One turning vector, and how many ticks it has turned
The counts run from 0 to 395.
[-0.11 -1.36  2.67  1.62 -0.73 -2.30  0.87  1.41 -3.09  1.48 -0.98 -0.95
 -0.21 -0.81  0.06 -1.10  2.41  2.09 -0.83 -0.07  2.08 -0.23  0.49 -0.93
 -1.70  2.42 -1.65  1.99 -2.26 -0.61  1.53  2.21  1.74  0.87 -2.96  0.83
 -2.89 -1.45  0.07 -0.14  1.61 -1.37  0.09  2.27 -0.32 -1.43 -0.39 -0.24
 -0.57] : 250
[-0.33  1.45  1.80  1.46 -2.43 -0.85 -0.02 -0.95  0.60  0.22  1.34  1.59
 -1.62  2.19 -1.90  1.33 -1.64 -0.89 -0.16  1.10  0.64  0.00 -1.64 -0.50
  2.24  2.23  0.50 -0.85  0.86 -0.53  0.70  0.17 -3.32 -0.15 -4.14 -1.89
 -2.52  0.63  1.26  0.36  1.75 -2.09 -1.52 -1.68 -1.27 -0.96  1.34 -0.39
 -1.65] : 152
[ 1.79 -1.54  0.51  1.48 -0.73 -1.61  0.91  0.04  0.00  1.07 -2.45  0.46
 -0.52  0.65  0.59  0.92 -2.79 -1.24 -0.36  1.57  0.78 -0.33 -1.18  2.38
  1.40 -0.52 -3.17 -1.96 -1.66  1.13  0.17 -0.69  0.05  0.75 -3.07 -1.82
 -3.84 -0.50 -0.96 -1.19  3.03  1.24 -1.32  1.83 -1.47 -0.41  1.57  0.51
 -1.07] : 374
[ 1.78  2.56  2.64  4.28 -2.40 -1.93 -0.82 -1.07 -1.49 -0.70 -0.10  2.20
 -0.62  1.56 -1.61  0.65  0.18 -0.04  0.01  2.80 -0.43 -1.64 -1.31 -0.02
  0.99  1.68 -0.65 -0.20  0.33 -0.19  1.24 -0.53 -1.19  0.41 -2.85 -1.50
 -2.11  1.15  0.99 -0.95  0.49 -1.99 -1.19  0.49  2.58  0.31  0.19 -1.15
 -1.56] : 101
[ 2.56  1.63  3.11  4.54 -0.21 -2.87  1.38 -0.27 -1.88  1.64 -1.57  0.83
  0.55  0.70  0.03  0.02  1.56  0.09  0.39  1.21 -0.82 -0.56  0.33 -1.17
 -1.56  2.00 -2.10 -1.52 -2.02 -0.61  0.06 -0.38 -1.20  0.67 -1.56  0.51
 -2.36 -1.61 -0.73  0.49  1.92 -0.50 -0.84 -0.45  2.09 -0.78 -0.03 -3.01
 -0.89] : 287
[ 1.84  0.96  1.41  3.89 -1.25 -0.18 -0.46 -0.44 -0.84 -0.87 -0.74  1.73
 -0.16  1.53  0.44  0.61 -0.67  0.06 -0.57  3.30 -1.37 -0.18 -0.93  1.41
 -0.33  1.16 -2.46 -1.68 -0.52  0.88  0.43 -1.83 -2.24 -1.00 -1.33 -2.31
 -2.34 -0.74  0.78 -1.64  0.21 -1.03 -1.57  0.78  2.64  2.51  0.16 -2.03
 -2.98] : 316
[-1.14 -1.49 -0.07  1.45 -1.50 -3.44 -0.44  0.01 -1.33 -1.27  1.86  1.01
 -1.04  0.99 -0.53 -0.36 -0.61  0.91 -1.94  0.77  1.81 -0.72 -1.32  0.47
 -0.87  1.43  0.04  0.34 -0.75  0.71  0.29 -0.41 -1.34 -1.54 -4.94 -3.26
 -2.56 -0.06  2.03 -0.56  0.87 -2.27 -2.83  0.13  0.69  0.96 -0.61  0.25
 -2.51] : 119
[ 1.28 -2.37  0.82  1.83  0.47 -3.32 -0.68  0.94 -1.67  0.16 -1.37  0.33
  0.33  0.86  1.69 -0.31 -0.02  0.73 -0.40  1.87  1.97 -1.56 -0.49  0.93
 -2.52  0.70 -1.09 -1.22 -1.70  0.30  0.52  0.01  0.92 -0.74 -1.76 -1.07
 -2.83 -3.05  0.58 -1.72  2.29 -0.56 -3.31  1.07  2.32  1.86 -1.88 -0.48
 -1.56] : 88
[ 0.19  0.85  4.03  2.83 -2.16  0.95 -0.87 -0.27 -2.67 -0.33  0.57  0.65
 -0.55  1.84 -1.15 -0.14  1.22  2.19  0.50  2.40  0.38  0.81 -1.26 -0.28
 -0.51  2.57  0.13  1.03 -0.08 -0.78  2.14  1.71 -0.67  0.22 -0.85  1.39
 -1.49 -1.17  0.71 -2.20 -0.20 -3.39  0.45  1.67  0.59  0.24 -0.64 -1.80
 -3.00] : 45
[-0.61 -0.49  0.74 -0.70 -0.58  1.50 -1.09  1.80  1.58  2.19 -1.29  0.16
 -1.57  1.72  1.15  0.45 -2.25  1.07  1.63  1.53  1.64  0.75 -0.44  0.17
  1.22  3.76 -0.41 -0.21 -0.95 -1.74  3.14  2.34  0.20  1.07 -1.86  0.95
 -2.55 -2.91  0.71 -2.47  1.82 -1.04 -0.41  2.02 -1.45 -0.31  0.98 -0.05
 -1.43] : 7
[-1.11 -2.37 -0.19 -0.21 -0.36  1.10  0.13  0.99  0.58  1.39 -0.40  0.28
  0.33  1.21 -0.22  1.91 -0.74 -0.60 -1.10  0.24  1.59  1.45  0.05  1.40
  0.05  2.27 -2.79 -0.78  0.19  0.34  0.19  1.56 -0.45  1.10 -4.26 -3.24
 -2.91 -2.85 -0.55  0.59  0.51  1.35 -2.12  1.63 -3.33  0.84  1.56  0.26
 -1.66] : 166
[ 0.14  0.55  1.61  0.18 -1.39  3.02 -0.86  0.52  1.87  1.50 -1.87  0.62
 -1.37  1.96  0.09  1.72 -2.45 -0.51  0.80  2.62  0.28  0.72 -1.11  1.00
  3.12  2.75 -1.82 -1.09  0.77 -0.88  2.06  0.82 -1.11  1.28 -2.09 -0.83
 -3.01 -1.24  0.25 -1.68  1.64 -0.27 -0.55  1.38 -2.17  0.34  1.71  0.26
 -1.70] : 187
[ 0.67  0.80  4.01  3.11 -0.67 -1.87  0.43  0.19 -3.14  0.76 -0.53  0.09
  0.45  0.02 -0.81 -0.41  4.35  0.88 -1.17  1.00  0.57 -1.08  0.54 -2.28
 -2.03  2.80 -1.74  0.77 -0.32 -0.84  0.21  0.86 -0.13  0.40 -2.41 -0.67
 -2.47 -0.79  0.45  1.45  1.14 -1.28 -1.07 -0.65  1.29 -0.14 -1.16 -1.47
 -0.46] : 72
[ 2.86  1.66  2.16  4.32 -1.07 -2.79  0.52 -0.50 -1.30  0.82 -2.25  1.59
 -0.20  0.45 -0.35  0.61  0.44 -0.77 -0.55  2.22 -1.25 -1.74 -0.07  0.28
  0.33  1.37 -3.08 -0.95 -0.86  0.39  0.13 -1.10 -0.51  1.04 -2.95 -2.15
 -3.06  0.45 -0.36  0.06  1.53  0.33 -1.31  0.78  2.75  0.13  0.63 -0.99
 -0.39] : 105
[-1.03 -1.42  2.87  0.34 -0.88 -0.85  1.92  0.25 -1.16  2.03  0.30 -0.63
 -0.30  1.06 -1.48  0.64  0.12  0.14 -0.01 -0.87  2.85  2.17 -0.63 -0.72
 -0.70  1.88 -0.86 -0.40 -1.25 -0.61  0.36  2.19 -1.11  0.67 -3.33  0.67
 -2.53 -2.31 -1.03  0.89  2.32 -0.95 -0.11 -0.04 -4.32 -2.74  1.36 -0.88
 -1.75] : 200
[ 1.46 -0.23 -0.23  2.43  0.31 -2.52  0.28  0.77  0.23  2.03 -1.75  1.59
  1.01  0.97  0.21  1.56  0.01 -0.62 -0.25  0.43 -0.02 -0.50  1.04  0.54
 -1.20  2.45 -2.94 -2.09 -1.18 -0.10  0.10  0.31 -0.29  1.46 -3.88 -2.84
 -2.32 -2.89 -0.52  1.10  0.80  1.79 -2.64  0.87  1.29  0.93  1.63 -1.69
 -0.67] : 110
[ 1.31 -0.06  0.34  2.12 -1.38  1.22 -1.32  0.07  0.69 -0.51 -0.92  2.13
 -0.21  2.17 -0.50  1.93 -2.03 -0.61 -0.64  3.02 -0.48  0.05 -1.28  2.50
  1.43  1.24 -2.33 -1.56  0.62  0.89  0.79 -0.57 -0.99  0.54 -2.83 -3.48
 -2.71 -0.97  0.49 -1.85  0.06  0.07 -2.10  2.11  0.47  2.50  1.12 -0.31
 -2.36] : 135
[-0.15 -0.34  1.97  1.72 -1.09 -0.79 -2.02  0.88 -1.34  0.27  0.57  1.16
  0.42  2.14 -0.90  0.64  0.81  2.10  1.03  1.48  1.94 -0.21 -0.61 -0.28
 -1.42  3.09  1.07  0.49 -0.03 -1.50  2.64  3.14  1.25  1.05 -2.21  0.36
 -1.35 -3.03  1.06 -2.07 -0.51 -2.17 -1.67  2.51  1.33  1.41 -0.94 -0.79
 -2.17] : 276
[-0.32 -1.56  2.24 -0.23  0.30  2.10  0.60  1.72  0.16  2.15 -3.56 -1.81
 -1.23 -0.46  2.62 -0.28  0.92  0.44 -1.06  2.03  1.00 -0.08  0.65 -0.34
  0.28  2.79 -3.95  0.16 -0.99 -0.93  1.09  0.54  0.66  0.38 -1.43 -0.37
 -4.11 -1.72  0.30 -0.42  3.23  0.64 -0.67  0.92 -1.68  0.07  0.10  0.85
 -0.18] : 215
[-0.78 -0.56  0.94  0.14 -1.54  0.16 -0.76  1.38 -0.04  1.18 -0.79 -0.08
 -1.93  0.89  0.25 -0.38 -1.87  1.98  0.87  1.27  2.14  0.17 -0.90  0.81
  1.42  2.85 -0.04  1.37 -1.47 -1.06  3.51  2.43  0.96  0.80 -2.64  1.03
 -2.73 -1.24  1.08 -2.74  1.49 -2.34  0.42  3.21 -1.24 -0.95  0.87  0.72
 -1.51] : 10
[ 2.65  0.64  2.35  3.35  0.48 -1.35  0.96  0.82 -0.72  2.31 -2.97  0.50
  0.11  0.75  1.83 -0.02  0.49  0.50  1.03  1.91 -0.58 -0.22  0.59 -0.41
 -1.38  2.19 -2.66 -1.92 -2.52 -0.86  0.86 -0.03 -0.33  0.59 -0.45  1.58
 -2.49 -3.01 -1.09 -0.83  2.43  0.10 -0.48  0.74  1.91 -0.38  0.11 -2.73
 -1.00] : 54
[-0.83 -0.69  0.59 -0.42 -1.39  0.73 -0.93  1.58  0.64  1.31 -0.88  0.17
 -2.02  1.38  0.65  0.07 -2.12  1.72  1.08  1.42  1.98  0.35 -0.80  0.59
  1.67  3.17 -0.17  0.90 -1.42 -1.28  3.43  2.57  0.77  0.91 -2.43  1.07
 -2.57 -1.84  1.01 -2.89  1.45 -2.07  0.02  2.89 -1.22 -0.55  1.01  0.69
 -1.58] : 9
[-1.80 -2.93  0.65  0.07 -1.58  0.50  0.15  0.27 -0.79 -0.83  1.57  0.08
 -0.88  1.35 -0.99  0.32 -1.83  0.63 -1.93  0.58  2.26  2.00 -1.88  1.81
  0.18  0.92 -0.83 -0.01 -0.20  1.15  0.38  0.72 -1.79 -1.08 -3.87 -2.26
 -2.80 -1.29  0.72 -1.19  0.78 -1.77 -1.30  1.37 -3.39  0.53  0.79  0.46
 -3.47] : 171
[-1.60 -2.96  1.04  0.36 -1.90  0.08  0.20  0.15 -1.24 -1.07  1.50 -0.25
 -1.06  1.28 -0.69  0.13 -1.81  0.53 -1.85  1.15  2.22  1.80 -2.18  1.70
  0.04  0.28 -0.67  0.38 -0.31  1.38  0.42  0.45 -1.84 -1.65 -3.54 -1.96
 -2.82 -0.65  0.91 -1.34  1.13 -2.19 -0.99  1.03 -3.36  0.13  0.27  0.32
 -3.70] : 172
[-1.02 -1.93 -1.79  0.55 -0.78 -0.74 -0.61  0.63  0.82 -0.33  0.59  1.00
 -0.90  1.35  0.56  1.04 -2.31  0.15 -1.71  1.15  0.90  0.19 -0.54  1.77
 -0.12  2.04 -1.72 -0.96 -0.47  1.13  0.59 -0.47 -1.51 -0.92 -4.16 -4.20
 -2.75 -1.59  1.32 -1.03  0.44 -0.34 -2.76  1.21 -0.17  2.33  0.99 -0.16
 -2.79] : 350
[ 0.69  0.31  2.13  2.64 -0.41  0.64  0.28  0.91 -0.89  0.18 -1.77 -0.46
 -1.70  0.31  2.77 -1.48  0.42  1.86 -0.94  3.13 -1.19 -0.14  0.12 -0.24
 -0.79  2.81 -2.81 -0.20 -2.22 -0.01  1.17 -1.55 -1.77 -2.02 -0.16  0.35
 -2.90 -1.15  1.14 -2.08  1.78 -1.84 -0.21  0.63  2.41  1.16 -0.88 -1.97
 -2.17] : 264
[ 0.36 -0.36  3.46  0.94 -0.78  2.30  0.98  0.26 -0.23  1.66 -2.83 -0.86
 -0.76  0.13  0.38  0.77  1.13 -1.11 -1.44  1.89 -0.05  0.42  0.10 -0.38
  1.39  1.88 -4.55 -0.45  0.28 -0.05 -0.49 -0.39 -1.26  0.80 -2.17 -2.04
 -4.04 -0.20 -0.33  1.42  2.88  1.13 -0.78 -0.29 -3.03 -0.26  1.02  0.46
 -0.11] : 395
[ 0.48 -1.88  1.00  0.56 -1.69 -0.76  0.53  0.90 -0.60  0.98 -2.05 -0.32
 -1.32  0.04  0.14  0.06 -2.41  0.34 -0.13  1.21  2.05  0.33 -1.39  2.19
  1.77  0.40 -2.19  0.41 -1.81  0.55  1.72  1.21  1.37  1.04 -3.17 -0.29
 -3.89 -0.27 -0.51 -2.03  2.56 -0.34  0.17  3.60 -2.45 -1.33  1.37  1.18
 -1.22] : 193
[ 1.09  1.17  2.47  2.12 -0.98  2.06 -1.44 -0.52  0.35  0.32 -0.85  1.71
  0.54  2.68 -1.12  2.46  0.57 -1.38 -0.31  2.98 -0.66 -0.12 -0.58  0.44
  0.70  2.26 -2.20 -2.02  2.10 -0.35  0.03 -0.03 -1.88  0.83 -2.32 -3.51
 -2.31 -1.50  0.37  0.54  0.38  0.45 -2.55 -0.36  0.01  2.50  0.49 -0.79
 -1.83] : 131
[ 0.64  1.13  1.07  3.33 -0.58  0.99 -0.61  0.47 -0.31  0.09 -0.33  1.31
  0.01  1.45  0.73  0.53  0.60  1.19 -0.91  2.57 -1.86  0.66  0.47  0.39
 -1.32  3.57 -2.72 -0.90 -0.56  0.07  1.14 -0.43 -2.01 -0.59 -1.44 -2.10
 -1.75 -2.29  0.66 -1.13 -1.27 -0.77 -1.10  1.38  2.82  2.79  0.39 -2.82
 -2.91] : 80
[-0.49 -0.17  0.62  1.99 -1.53 -3.38 -0.52  0.84 -2.16 -0.09  0.48  0.21
 -1.37  0.00  0.17 -1.47  0.80  2.63 -0.94  0.74  1.65 -1.51 -0.32 -0.79
 -0.95  2.92  0.36  1.92 -1.97 -0.53  2.22  0.94  0.51 -0.51 -3.70 -0.15
 -2.55 -0.41  1.88 -1.48  1.10 -3.23 -1.01  1.63  2.23 -0.21 -0.78 -0.20
 -1.37] : 66
